In the data rows, 128 means zero.
Some points, one per row:
c(167, 160, 99, 63, 146, 145, 176, 93)
c(143, 164, 108, 57, 139, 155, 165, 83)
c(149, 123, 109, 97, 149, 83, 104, 180)
c(151, 116, 99, 95, 156, 82, 144, 165)
c(162, 164, 100, 62, 134, 154, 173, 85)
c(109, 102, 156, 69, 164, 109, 129, 169)
c(130, 91, 131, 126, 139, 87, 132, 193)
c(165, 167, 114, 75, 140, 188, 154, 70)
c(164, 175, 102, 70, 137, 161, 147, 75)
c(127, 174, 96, 84, 126, 154, 148, 73)
c(141, 175, 95, 94, 164, 178, 135, 83)
c(128, 190, 97, 108, 131, 172, 129, 77)
c(98, 88, 132, 157, 136, 152, 78, 159)
c(98, 129, 120, 140, 98, 144, 75, 197)
c(103, 158, 113, 148, 110, 169, 128, 71)
c(129, 178, 95, 133, 127, 190, 138, 76)
c(100, 142, 139, 184, 103, 138, 97, 179)
c(115, 161, 135, 149, 139, 183, 125, 67)
16 more points follow, each with its number after it:
c(91, 161, 105, 126, 138, 175, 127, 83) 0
c(108, 170, 104, 138, 127, 177, 144, 75) 1
c(107, 149, 111, 194, 127, 143, 123, 122) 2
c(98, 114, 158, 166, 101, 124, 108, 193) 3
c(119, 90, 159, 177, 102, 129, 107, 184) 4
c(109, 99, 165, 180, 98, 130, 106, 170) 5
c(118, 102, 166, 173, 95, 133, 104, 195) 6
c(122, 97, 167, 174, 106, 126, 98, 187) 7
c(79, 117, 154, 175, 102, 149, 110, 135) 8
c(93, 129, 105, 175, 141, 147, 128, 111) 9
c(79, 134, 141, 133, 117, 163, 133, 77) 10
c(117, 112, 174, 178, 93, 145, 92, 185) 11
c(95, 143, 98, 159, 114, 162, 148, 89) 12
c(124, 168, 137, 132, 114, 158, 120, 56) 13
c(84, 98, 128, 163, 101, 141, 105, 123) 14
c(137, 110, 136, 178, 103, 115, 106, 199) 15
Which of these numbered points is nearest to each point below, looking only along the 3 directions in which the first points spread most? Its number follows each.
c(116, 94, 143, 148, 147, 134, 65, 155) > 5
c(135, 157, 128, 112, 165, 133, 139, 66) > 0
c(115, 105, 160, 132, 100, 140, 51, 138) > 14
c(107, 130, 127, 169, 156, 109, 151, 120) > 9
c(155, 166, 104, 104, 119, 194, 110, 64) > 1
c(154, 96, 156, 97, 112, 75, 155, 176) > 15
c(172, 148, 117, 51, 138, 123, 169, 95) > 0
c(143, 108, 138, 119, 124, 74, 159, 187) > 15
